128 stands for zero in the data rows.
Some points, each followed by its number:
tensor([ 88,  70,  22,  51, 140, 119, 157, 116, 116,  51,  78, 132, 171, 103, 167,  94,  19, 193, 162, 135,  88,  75,  57,  97, 111, 133, 141, 156, 113, 116, 123, 107, 116, 121, 132, 108]) 0
tensor([ 93, 144, 175, 179, 131, 140,  89, 168, 118, 163, 124, 161, 106, 124, 118, 165, 145, 121,  91, 169, 150,  91, 135,  97, 158, 150, 107, 112,  96, 118, 103,  92, 118, 131, 130, 174]) 1
tensor([ 85, 129, 137, 187,  51, 167,  89, 153,  64, 152,  97,  57, 123, 128, 162, 100,  52,  99, 145, 172,  97,  85, 111, 110, 127, 144, 118, 102, 122, 110, 131, 139, 230, 108, 119, 132]) 2
tensor([117, 149, 204, 136, 171, 123,  97, 154,  99, 172, 114, 146, 117, 170,  92, 124, 129, 125, 115, 174, 160, 129, 149, 128, 133, 109, 167,  88, 164, 101, 169, 131, 105, 156, 176, 140]) 3
tensor([ 94,  86, 181, 177,  61, 158, 124,  59, 135, 190, 180,  42,  54,  87, 140, 107, 162, 129, 142,  83, 178,  98, 141, 158, 121, 107, 113, 143, 111, 133, 139, 120, 187, 174,  51, 111]) 4
tensor([106, 161, 150, 154, 184, 113, 124, 175, 131, 143, 139, 134, 120, 129,  86, 140, 175,  75, 110, 165, 114, 165, 165, 131, 163, 127, 103, 143, 101, 123, 154, 141, 146, 147, 167, 148]) 5
tensor([141, 105, 160, 163,  66, 120,  83,  87, 114, 184, 117,  70, 122, 149, 154, 146, 104,  99, 129, 123, 124,  93, 138, 151, 135, 135,  92, 113, 117, 118, 146,  96, 173, 155,  72, 113]) 6
tensor([127, 172, 161, 126, 184, 200, 140, 127, 178, 119, 134, 131, 152, 165,  26, 127, 217, 119, 134, 137, 127, 182, 158, 116, 123, 135, 187, 153, 117, 122, 139, 141,  97,  67, 178, 136]) 7
tensor([199, 213,  98,  89, 240,  86, 103, 181, 147, 110, 110, 150, 172, 148, 126, 166, 133, 120, 146, 117, 132, 192, 193, 128, 156, 146, 160, 110, 144, 144,  88, 144,  17, 124, 201, 130]) 8
tensor([101, 116,  93, 164,  64, 192, 170,  65, 127,  81,  96, 110,  81,  75, 155,  78,  92, 125, 180, 143,  57,  93, 115, 154, 103,  94, 111, 180, 169, 106, 139, 113, 222, 109,  91, 113]) 9
tensor([133, 147, 136, 151, 176, 124,  86, 193,  80, 179, 140, 121, 117, 128,  78, 122, 134, 146,  69, 157, 159, 159, 131, 103, 128, 165,  90,  48, 112,  60, 105, 115,  76,  99, 198, 101]) 10
tensor([ 85, 110, 168, 176,  65, 152, 147,  62,  84, 158, 124,  87, 108, 153, 137,  67,  87, 121, 162, 122, 144, 106, 119, 139, 144, 142,  84, 117,  83, 126, 125, 121, 211, 186,  83, 130]) 11
tensor([115,  88, 162,  96,  98, 192, 164, 108, 168,  92, 148,  74,  87, 100, 113, 143, 145, 138, 159, 118, 114, 140, 118, 141, 143, 164, 102, 160, 167, 128, 149, 132, 155, 127,  37, 138]) 12
tensor([247, 129,  61, 104, 205, 126, 202, 136, 150,   0, 119, 163, 188, 122, 110, 160, 109, 158, 103, 116,  61, 153, 124, 151, 105,  99, 120, 126, 185, 176,  94, 180,  36, 107, 169, 114]) 13
tensor([150, 162, 148,  87, 143, 141, 106, 136, 107, 148, 120, 165, 121,  96,  64, 151, 145,  81,  88, 134, 162, 188, 149, 200, 126, 112, 152,  87, 122, 102, 143, 128, 106, 116, 167, 121]) 14
tensor([128, 168, 121, 115,  93,  89, 133,  73, 143, 110, 122,  92, 158, 102, 205,  92, 142, 139, 109, 110, 143, 114, 129, 135, 132, 126, 158, 148, 120, 131, 125,  89, 145, 147, 145,  97]) 15
tensor([101, 115,  88, 104, 125,  93, 185, 116, 127, 137, 134, 156, 157, 159, 142, 134, 144, 161, 140, 129, 117,  76, 156, 126, 133, 157, 144, 156, 160, 141, 121, 162, 128, 158, 110, 122]) 16
tensor([156,  93,  20,  93, 178,  91, 179, 100, 143,  70, 141, 184, 197, 161, 187, 126,  20, 184, 150, 103,  54,  70, 105, 151, 100,  95, 110, 153, 186, 136, 113, 129, 115, 115,  82,  68]) 17
Which five points above are nearest to each new point, looking only along the 3 directions in which the numbered points spread most? Their numbers follow each, nearest first.
tensor([156,  92, 121,  85, 155, 146, 140, 106, 165,  61, 163, 151, 134, 113, 130, 107, 125, 137, 141, 146, 107, 119, 100, 124, 108, 135, 103, 103, 136, 166, 122, 132, 153, 132, 125, 134]) -> 16 15 12 9 14
tensor([ 57, 133, 153, 166,  73, 136, 100, 141, 176, 162, 133,  57,  71,  95, 137, 118, 115, 117, 189, 106, 183, 136, 121, 123, 142, 161, 106, 117,  66, 167, 121, 136, 193, 154, 139, 122]) -> 6 11 4 2 1
tensor([177, 197, 247, 105, 183, 118, 150, 148, 134, 146, 115, 179, 119, 150,  44, 111, 250,  61, 102, 113, 184, 201, 204, 137, 127, 132, 143,  77,  92,  95, 129, 185, 133, 114, 151, 153]) -> 7 14 5 3 1
tensor([182,  99,  74, 105, 152, 126, 123, 163, 120,  93,  85, 134, 161, 127, 119, 147,  58, 167,  89,  86,  93, 115,  94, 127, 146, 145, 169, 155, 156, 157,  99, 120,  91, 114, 129, 125]) -> 16 15 0 17 13
tensor([141, 105, 160, 148, 139, 118, 111, 137, 101, 199, 145,  85, 115, 126, 140, 160, 107, 121, 140, 140, 172, 126, 143, 111, 128, 105, 134, 126, 100, 130, 150, 106, 161, 155, 178, 104]) -> 1 3 6 5 15
tensor([ 96,  72,  95,  96,  71, 124, 123, 106, 160,  93, 110, 152, 141, 101, 110,  86,  92, 114, 139,  81, 103, 143, 100, 103, 128, 103, 161, 150, 123, 118, 101, 163, 186, 169,  94, 117]) -> 15 16 9 12 6
tensor([126, 125, 140,  88, 131, 169, 106, 132, 112, 147, 155, 149,  99, 135, 124, 122, 172, 118, 153, 150, 135, 155, 163, 167, 153,  99, 160, 100, 113, 121, 143, 121, 138, 111, 112, 142]) -> 5 14 3 15 1
tensor([143,  99, 148, 161, 137, 135, 132, 102,  82, 159, 131, 111, 130, 103, 150, 146, 163, 119, 130, 149, 112, 130, 144, 142, 127, 191, 121, 153,  96, 141, 114, 134, 103, 109, 151, 139]) -> 15 5 1 16 3
tensor([117,  87,  66,  87,  81, 144, 152,  77, 146,  76, 139,  85, 112, 113, 172, 113, 102, 134, 161, 117,  64, 157, 107, 105,  51,  97, 124, 190, 133, 155, 159, 155, 120, 133,  50,  71]) -> 9 16 12 15 0
